0: [142 179 133 144 183 178 131 133 178 133 168 134]
1: [131 132 183 133 154 136 183 160 160 183 178 178]
2: [129 168 131 138 170 183 134 159 181 131 182 129]
3: [159 138 174 152 150 129 161 172 148 176 155 168]
4: [146 178 144 153 175 167 141 129 172 141 156 146]
5: [161 151 167 162 153 138 168 155 146 161 152 166]
6: [135 170 152 129 176 166 143 163 172 156 174 140]
7: [167 146 171 154 167 128 129 181 151 163 131 133]
8: [174 129 176 170 129 154 166 168 128 153 141 146]
9: [142 181 136 148 180 174 140 135 175 140 160 142]
10: [157 159 153 166 147 148 159 136 158 158 158 169]
11: [131 130 182 131 162 132 178 166 161 182 178 173]
12: [140 182 147 136 173 163 178 146 170 154 164 179]
13: [168 157 177 157 149 155 144 181 143 171 144 159]
14: [152 133 178 150 151 133 174 169 156 178 163 170]
15: [136 180 135 133 183 176 142 146 174 137 177 151]
16: [170 131 165 168 138 140 146 173 138 169 144 152]
17: [178 148 163 173 134 160 149 174 131 146 133 157]
18: [172 153 166 161 165 144 136 178 138 149 134 135]

[181 156 146 181 130 169 170 172 135 139 131 156] 17 8 16
[180 161 164 172 140 165 139 174 129 150 132 159] 17 13 18
[133 175 139 129 169 166 161 171 170 174 159 144] 6 12 15
[155 169 143 166 146 145 162 130 165 155 151 161] 10 5 4
[162 165 155 174 158 159 160 134 154 143 153 153] 10 5 4
[161 151 175 157 156 150 164 166 144 160 154 176] 5 3 13
[153 171 142 165 146 149 157 129 167 151 149 163] 10 4 5
[154 168 140 167 142 142 151 131 166 157 151 157] 10 5 4
[182 140 149 176 148 172 151 179 130 136 129 143] 17 18 8
[176 159 146 178 133 162 154 161 132 144 133 151] 17 8 16
[179 164 145 183 131 170 157 163 144 136 135 144] 17 8 18
[129 166 130 137 168 182 133 158 183 129 183 129] 2 15 0
[175 157 150 181 132 161 155 157 134 142 139 149] 17 8 16
[159 131 155 169 145 137 147 154 150 172 161 139] 16 5 3
[128 163 131 136 172 181 132 159 182 129 183 128] 2 15 0
[169 136 172 164 140 153 146 168 136 170 145 154] 16 13 8
[178 161 153 179 131 163 158 170 133 138 136 161] 17 8 16
[171 136 168 159 151 129 144 170 140 173 142 145] 16 7 3
[153 160 157 155 148 156 171 138 163 157 163 176] 10 5 12
[157 167 144 168 144 147 159 131 164 148 150 162] 10 5 4
[183 158 148 183 128 176 172 180 148 133 137 148] 17 8 16
